Each row is where one point has got to under a steady rotation. How many steps took it there?
The counts run from 0 to 399.
[171 158 141 137 110  91 112 102 151 118 148 131 107 114 110 118 189 125
 120 138 150 148 130  83 141 150 121 145 147 152  79 198 126 132 106]	314
[139 125 118 183 152 114 168 120 118 111 112  96 144 139 172 165 130 138
 151 134 136 180  82 137 111 178  88 125 119 110 136 135 170 105 122]	354
[151 109 164 135 122 155 139 161  94 100 142  98 158 128 147 135 112 203
 160 134 147 128  92 141 116 173 121 134 165 122 114 146  99 170 155]	366
[149 102 155 146 137 120 168 147 134 127 106 146 114 185 130 146 197 127
  91 149 141 169  98 101 148 139 108 136 128 120  93 168 115 157 160]	56
[143  82 168 135 108  81 139 198 135  89 155 128 106 133 141 140 175 133
 139 148 107 153 147 113 174 120 126 171 131 115 119 132 109 136 122]	302
[147 111 157 105 156 166 127  67 182 123 122 167  87 122 134 137 143 139
 102 132 145 124  99  77 120 133 124 155 131 104 129 123  73 115 110]	326
[114 135 144 140 147 159 178 113 149 134 140 139 155 142  89 153 126 160
 138  84 124 130  82  67  97 134 122  87 161 135 138 121 123 111 164]	210
[111 152 192 140 119 117 129 122 123 101 129 103 102 138 124 113 184 118
 134 130 130 184 114 143  89 154 149 110 131 164 102 125  93  99  81]	173
[126 121 152 115 149 114  79 172 125 114 163 144 166 136 140  92 123 111
 115 130 123  84 144 113 193 129 112 172 169 165 125 145 142 146 143]	4
[167 151 134 132 147 155  98 115 142 165 111 130  90 162  91 140 107 135
 139 151 116  89 102 127 115 145 177 145 144 180  93 139 140 148 165]	389
[164 125 113 108 142  94 141 118 151  61 131 146 112 120 121 176  89 125
 145 136 116 125  99 109 104 136 136 180 107 142 109 115 157  84 164]	83
[137 106 143 179  97  98 173 153 114  99 132 125 109  72 148 116 176  90
  91 147 131 161 133 124 132 126 120 159 129 100 146 135 141 115  91]	43
[142 122 144 131 124 123 146 102 142  73 122 161 139  64 153 129  89 115
  67 118 133 117 104  98 112 152 108 149 104 122 143 146 141  79 119]	335
[ 91 113 131 144 149  76 150 170 124 121 157 117 138 103 121  97 133 125
 117 106 122 131 124 141 139 176 174 120 174  92 119 152 108 158  89]	292
[180 166 125 136 152  97  80 131 140 126  98  88 158 149 114 112 120 132
 112 123 178 127  82 165 142 114 116 109 146 188 129 129 109 137  93]	246
[ 93 149 165 120 123 140 125 125 155 117 118 116 108 139 114 135 212 151
 129 169 115 185 101 138 112 148 159 117 127 154 111 100 115 127  72]	171
[162 137 166 115 114 138 121  98 210 127 125 161 112 139 114 132 146 157
 110 136 146 131  99  67 153 141 121 122 127 140 107 170 102 133 108]	320
[183 144 139 125 156 142 134 136 154 143  98 138 144 126 115 175  70 166
 129 138  98 146  70 147 105 169 152 114 114 122 115 116 141 131  89]	97
[117  97 140 136 156 131 113  75 177 101 129 141  92  96 143 138  99 106
  80 108 129 109  85 114 113 143 115 166  97  98 147 137  91  86 124]	331
[167 147 144 123 120 115 127 209 118  95 113 125 183 110 103 169 124 163
 138 126  97 147 107 144 136 105 119 153 161 156 132 102 154 134 135]	231
[101 140 160 158 164 149  75  94 153 151 126 106 105 109 145 104  94 110
 145 163 151 148  95 116 119 168 176 125 124 162 169 111 132  97 146]	398
[ 91 106 141 152 190  63 162 128 131 135 122 121 128 162 120 104 131  95
 128 125 112 142 129 135 104 178 174 111 158  97 130 109 120 143 107]	285
[147 120 146 151 143 128 160 157 112 122 141  94 155 133 170 145 105 168
 137 112 151 163  69 165 148 178  93 111 127 125 125 156 143 152 133]	361
[103 120 148 137 160 151 122 125 138 177 175 116 106 132 155  96 100 157
 149 134 144  88 106  93 171 164 149  94 155 166 154 145 149 119 154]	139
[161 171 113 156 144 137 103 100 156 159 139 139 164  98 106 178 103 138
 151 138  96 150  66 122 118 181 127 148 126 113 110 132 174 150 118]	93
[154 128 111 154 107 159 118 165  72 147 124 125 124 128 144 134 120 171
 104 206 122  73 108 156 143 122 120 149 151 120 139 162 128 139 113]	118
[ 83 126 136 138 165 137 108 114 145 177 168 116 117 145 138 101 111 154
 128 136 142  84  97 108 163 176 152  97 144 159 138 145 148 140 158]	138
[132 140  97 147 138 131 175  95 101 117 146 134 103 130 132 133 161  98
  90 120 146 115  94  87 123  99  77 127 118 174 118 127 145  68 153]	199
[151  86 170 125 138 127 134 169 108 105 134  94 119 143 165 149 102 181
 137 121 128 122  77 176 146 154 115 154 126 131 119 130 103 162 169]	368
[138 118 128 133 112  70 104 127 131  87 152 127 103 133 113 125 210 126
 140 156 121 143 148 109 127 137 132 182 155 121  91 168 109 146 127]	307
[ 82 122 153 133 145  95 108 141 127 110 172 114 102  85 148 118 135 113
 142 145  85 127 130 127 133 155 172 166 122 155 142  94 188  96 155]	153
[ 72 106 136 119 145 112 125 136 153  96 167 112  83 100 122 119 111 147
 147 144 100  82 140 130  97 146 196 146 145 144 147  99 140  96 142]	150
[103 114 143 126  94 170 130 134 118 114 160 150 105 145 100 127 176 132
  64 136 113  86  91 126 112  87 104 160 125 127 107 142  73 129 140]	189
[153  95 177 131 145 139 127  97 198 140 117 146  75 144 127 150 128 126
 105 103 137 119  94  97 138 137 123 143 104 125 121 151  70 106 112]	324
[133 130 117 104 136 116  90 163 181 104 144 155 144 167 112 112 128 137
 119 163 115  51 139 109 163 109 135 167 175 155 123 119 146 140 124]	8
[139  94 131 116 156 125  97 113 137 119 119 135 133 143 121  89 110 116
  93 162 147  63 110 133 132  87 142 152 146 136 172  81  81 131 121]	260
[117 117 118 122 112 124 164 116 128  79 129 131  99 153 115 141 158 120
  65 142 133  90  92 119 109  75 102 137 104 163 121 124 109  79 154]	194
[155 154 127 164 153 106  56 115 140 130 115  84 156 150 115 144 162 124
 152 154 157 160  87 154 136 111 102 145 147 162 146 121 116 150 123]	242
[145 116 176 143 127 142 165 122 169 150 147 159 136 105 124  95 129 116
 132 125 115 129 119  92 133 163 153 128 160 111 142  93 127 152  53]	29
[ 99 103 160 117 151 138 136 143 149 137 158 124  93 141 124 106  78 168
 145 115 113  58 121 111 121 165 190 102 155 153 138 133 120 110 149]	143
[107  86 170 125 109  85 123 188 142  98 165 135 128 130 121 137 181 143
 130 151  95 148 135 121 166 124 129 172 147  98 118 136 108 159 129]	301
[127 127 123 159 161  83 115  94 205 138 145 107 106 154 122 111 130  77
 146 124 133 112 119 117 141 150 137 143 136 151 129  99 158 116  69]	20
[133 107 121 109 120  63 123 168 157  67 128 120  83 140 118 147 186 147
 111 161 119 120 139 139 147 107 145 167 138 117 108 143 108 126 105]	305
[178 127 191 124 115 133 132  96 180 123 126 162  99 140 112 121 135 142
 122 115 144 138 111  58 135 149 121 123 135 148 104 170  95 121 110]	321
[145 117 157 131 126 109 103 145 141 107 151 155 144 178 110 100 133 114
 158 150 106  75 160  82 135 120 130 177 182 165 120 132 142 119 135]	10
